Each path below is one point turned by a fixed rotation once a step. After each direction that follows a path, write how fast that rotation turns it, in degrees each step (0 if it stays still).
Each turn is a multiple of 5 degrees from 10 to 175, or 0.
Each row of a path follows its step; steps can be skipped.
Rotation 1:
step 1: [ 1.22  1.82 -0.18 -1.49  0.00 -1.81  0.20 -0.65  1.01 -1.08  2.30  3.84
  1.52  0.44  1.64  1.25  1.34 -1.92 -0.87 -2.68 -1.08  3.77  1.13  1.56
 -1.44 -0.29  0.09  0.22  2.82  2.12 -2.40  0.52  1.38  0.47  0.40  0.01
 -1.27  1.84  1.10  1.39  2.01 -1.68 -0.26  1.03 -2.62  1.97  1.83  2.78
 -2.80 -0.53 -0.24 -0.54  1.09 -0.39  0.51]
step 8: [ 2.04 -1.07 -1.14 -1.69 -0.01 -2.23  0.65 -0.25 -2.41 -0.66 -0.99  3.31
  0.30  1.35  3.39  1.38  0.77  0.61 -0.65  1.72  0.84  2.81 -2.32  0.02
  0.61  1.62  1.67 -1.21  0.28  0.92  2.17 -1.25  1.87  1.10  1.61  1.75
  0.79  1.49  2.08 -0.61  1.00  0.62  1.36  0.30 -1.88 -2.29 -0.65  2.76
 -0.14  0.04  1.98 -3.44  1.64 -1.73  1.83]
step 10: [ 0.89  1.89 -0.22 -1.72  0.58 -0.26 -0.20 -0.68  0.70 -2.03 -1.11  2.84
  1.70 -0.29 -2.34  2.53  0.12 -2.18  0.56 -1.28 -2.13  2.51 -2.71 -1.89
  0.07 -1.07 -2.64  2.30 -0.29  0.45  0.77  0.83  1.50 -2.23  0.73  0.38
  1.25 -0.28  1.51  0.40  1.17 -1.32  3.30 -0.72 -2.91 -0.43  2.03  1.40
 -0.69 -2.69  0.47 -2.05  0.44 -1.18 -3.03]
step 16: [ 2.90  2.06 -1.91 -0.48  1.42  0.39  2.04 -0.16  4.01 -1.28 -0.48  3.63
  2.96  0.70  2.16  0.11  0.92 -2.06 -1.04 -0.61 -2.38  2.31  0.25  0.05
 -1.69 -1.01 -0.26  0.04  1.35  1.68 -1.92  1.56  0.98 -1.18 -2.98  1.38
  0.77  0.14  1.34  0.15  1.15  0.71  2.67  0.95 -1.33  1.26  0.73  3.07
 -0.29  0.41 -0.35 -0.22 -1.91  1.69 -0.50]
step 18: [ 2.68 -2.79  1.41 -1.91  0.93 -0.66 -0.92  3.18 -0.10  0.70  2.08  2.46
  1.34 -0.15  2.40 -1.25  2.37  1.33 -0.22 -0.40 -1.93  2.79  1.11 -1.83
  0.94  1.53 -0.95 -0.97  0.32  0.63 -1.44 -0.44  0.26 -3.31 -0.09  3.75
  1.47  1.27  2.20 -0.51 -0.27  1.43 -0.59 -1.86  1.74 -0.94  2.36  0.65
  1.03 -1.22 -0.42 -2.63  1.02 -0.63 -0.24]
step 19: [ 1.98  1.04  1.11 -2.17 -0.04 -0.03 -1.43  0.07  0.51 -4.20  0.01  0.82
  1.09 -2.71  0.98 -0.63 -0.42 -3.52 -2.66 -2.19  0.51  1.05  1.27 -1.27
  0.92 -1.81  1.18 -0.98  1.62  2.00  2.11  1.01  0.87 -2.27  0.17  1.10
  0.98  0.29  0.23 -1.82 -1.19  1.48  3.48  2.24 -1.90  1.05 -0.24  3.27
 -0.68  0.22  0.16 -2.63 -0.80  0.21 -1.04]
step 20: [ 1.00  2.73 -1.67 -0.34 -0.17 -2.60  1.35  0.48 -2.90 -0.31  0.77  2.54
 -2.60 -0.52  0.41 -0.01  0.28  0.53  0.26 -0.23 -1.16  3.53 -2.96 -1.30
 -0.85 -1.04  0.98 -0.56  1.40  1.72 -3.32 -0.48 -0.69  0.13  0.18  1.05
  1.81  1.78 -0.04 -0.98  2.07 -0.58  0.97 -0.76 -0.77 -0.45  0.59  4.69
 -2.77 -1.40 -1.23 -1.49  0.39 -2.55  0.46]
step 22: [ 0.90  3.59  0.63 -0.77  1.64  0.96  0.46  0.96 -0.77 -1.56  0.00  3.84
 -0.41 -2.00 -0.52 -1.68  0.26 -1.83  0.08 -0.84 -2.43 -0.11  1.90 -0.66
 -1.22 -1.11 -0.80  1.29 -2.24  0.57  0.52 -1.26  2.76 -1.18  0.19  2.31
  0.89  1.59  1.05  0.05  1.34  2.29  1.38  1.35 -0.06  0.53  2.40  2.14
 -0.18 -0.98  3.67 -3.56 -2.09  0.55 -1.66]
step 24: [-1.33 -1.71 -0.45 -1.31 -0.67  0.23 -2.98  1.25 -2.14 -1.01  0.55  2.44
 -1.15  1.47  2.14 -1.89  0.39  0.62 -1.54 -0.51 -1.32  2.08 -0.21 -2.86
  0.09  1.43  0.36 -1.02  2.06  1.59 -0.49 -0.73 -0.68 -1.44 -1.64  3.15
  0.99  1.27 -1.27  1.53  2.62 -0.97  2.02  2.59 -2.72 -2.45  3.34 -1.50
 -0.02 -1.02  0.53 -2.63 -1.36  0.26  0.73]
Speeds:
[ 0.11  0.26 -0.28  0.23 -0.01 -0.08  0.03 -0.25  0.37 -0.30 -0.10  0.95
  0.49 -1.09 -1.00  0.47 -0.40  0.32 -0.18 -0.75 -0.41  0.18 -0.02  0.13
  0.41  0.16 -0.04 -0.26  0.00  0.04  0.28 -0.57  0.65  0.13 -0.82 -0.15
 -0.14  0.83 -0.31  0.05  0.01 -0.05 -0.27 -0.19 -0.27  0.30 -1.28 -0.26
  0.04  0.51 -0.02 -0.10 -0.33 -0.52  0.12]
120
[ 0.02 -0.34 -0.01  0.14  0.39  0.54 -0.33 -0.35 -0.53  0.33  0.06  0.35
  0.55 -0.91  0.69  0.01 -0.25 -0.41  0.55  0.00 -0.29 -0.74  0.03 -0.22
  0.11  0.12  0.44 -0.80  0.21 -0.14  0.43 -0.22 -0.55 -0.42 -0.79  0.13
 -0.20 -0.75  0.27  0.56  0.37  0.88 -0.30  0.28  0.39  0.11  0.43 -0.10
  0.88 -0.37  0.01  0.15  0.19 -0.76 -0.13]
115
[-0.11 -0.07 -0.16 -0.32 -0.21 -0.12  0.76 -0.02  0.09 -0.02 -0.09  0.58
  0.10 -0.02 -0.75  0.02 -0.82 -0.10  0.23  0.37  0.68  0.41 -0.22 -0.59
  0.30 -0.10  0.59 -0.08 -0.47 -0.15 -0.53  1.03 -0.62  0.23 -0.21 -0.54
 -0.13  0.49 -0.07  0.57 -0.25 -0.47  0.15  0.37 -0.40  0.09  0.63 -0.04
  0.14 -1.02 -0.84  0.33 -0.40 -0.60  0.02]
110
[-0.37 -0.50  0.08  0.02 -0.78 -0.84 -0.84  0.66  0.40 -0.35  0.47  0.34
  0.00  0.14 -0.47 -0.73  0.31 -0.63 -0.55  0.71  0.12 -0.09 -0.01 -0.26
  0.37 -0.28 -0.06 -0.81 -0.16 -0.37  0.52 -0.11 -0.01 -0.02  0.29  0.07
 -0.15  0.00 -0.46 -0.36  0.21  0.09  0.66  0.07  0.24 -0.91 -0.34  0.24
  0.66  0.21 -0.34 -0.08  0.43 -0.67  0.51]
70
[-0.38  0.58 -0.49  0.21  0.41 -0.02  0.09  0.60 -0.31  0.38  0.47  0.51
 -0.71 -0.06 -0.49 -0.80  0.13  0.07  0.32 -0.10 -0.56  0.22  0.41  0.29
 -0.26 -0.41 -0.69 -1.05  0.31  0.36 -0.97  0.09 -0.17 -0.44 -0.17  0.33
 -0.74  0.56 -0.18  0.39  0.40 -0.19 -0.60  0.16  0.33 -0.26  0.43 -0.05
  0.09 -0.14  0.38  0.05 -0.26  0.69  0.42]
170
[ 0.21  0.37 -0.28  0.38 -0.14 -0.76 -0.55 -0.20 -0.13  0.11  0.22 -0.30
  0.32 -0.16  0.21  0.58  0.12  0.17 -0.36  0.37  0.09  0.65  0.05  0.33
 -0.06 -0.12  0.15 -0.36 -0.44 -0.57  0.28 -0.31 -0.26 -0.61 -0.90 -0.06
  0.24  0.14  0.57 -0.38 -0.61 -0.84 -0.06  0.57 -0.52 -0.55  0.30 -0.17
  0.90 -0.20  0.31 -0.01 -0.36  0.96 -0.89]
130
[-0.02  0.55  0.07  0.52  0.43 -0.89 -0.05  0.62 -0.06  0.23 -0.66  0.09
  0.28 -0.03 -0.27  0.11  0.73 -1.02 -0.59 -0.14  0.03 -0.36 -0.48  0.76
 -0.09 -0.61  0.05  0.32  0.62  0.20 -0.36  0.57 -0.18  0.17 -0.15 -0.53
  0.15 -0.44 -0.61  0.40  0.04  0.28 -0.31 -0.19 -0.59  0.22 -0.34  0.33
 -0.03 -0.63  0.54  0.03  0.29 -0.41 -0.80]
115
[-0.31  0.46  0.53 -0.45  0.67  0.39 -0.28  0.03  0.38 -0.33  0.33  0.31
  0.59  0.16 -0.18  0.61  0.22  0.14 -0.44 -0.04  0.00  0.22  0.22  0.23
  0.54  0.64 -0.06 -0.10 -0.12 -0.31 -0.48  0.29 -1.16  0.71  0.16 -0.11
 -0.63 -0.78  0.25 -0.35  1.10 -0.43  0.37 -0.45 -0.17 -0.26  0.01 -0.40
  0.09  0.51  0.55  0.59 -0.39  0.02  0.05]
25
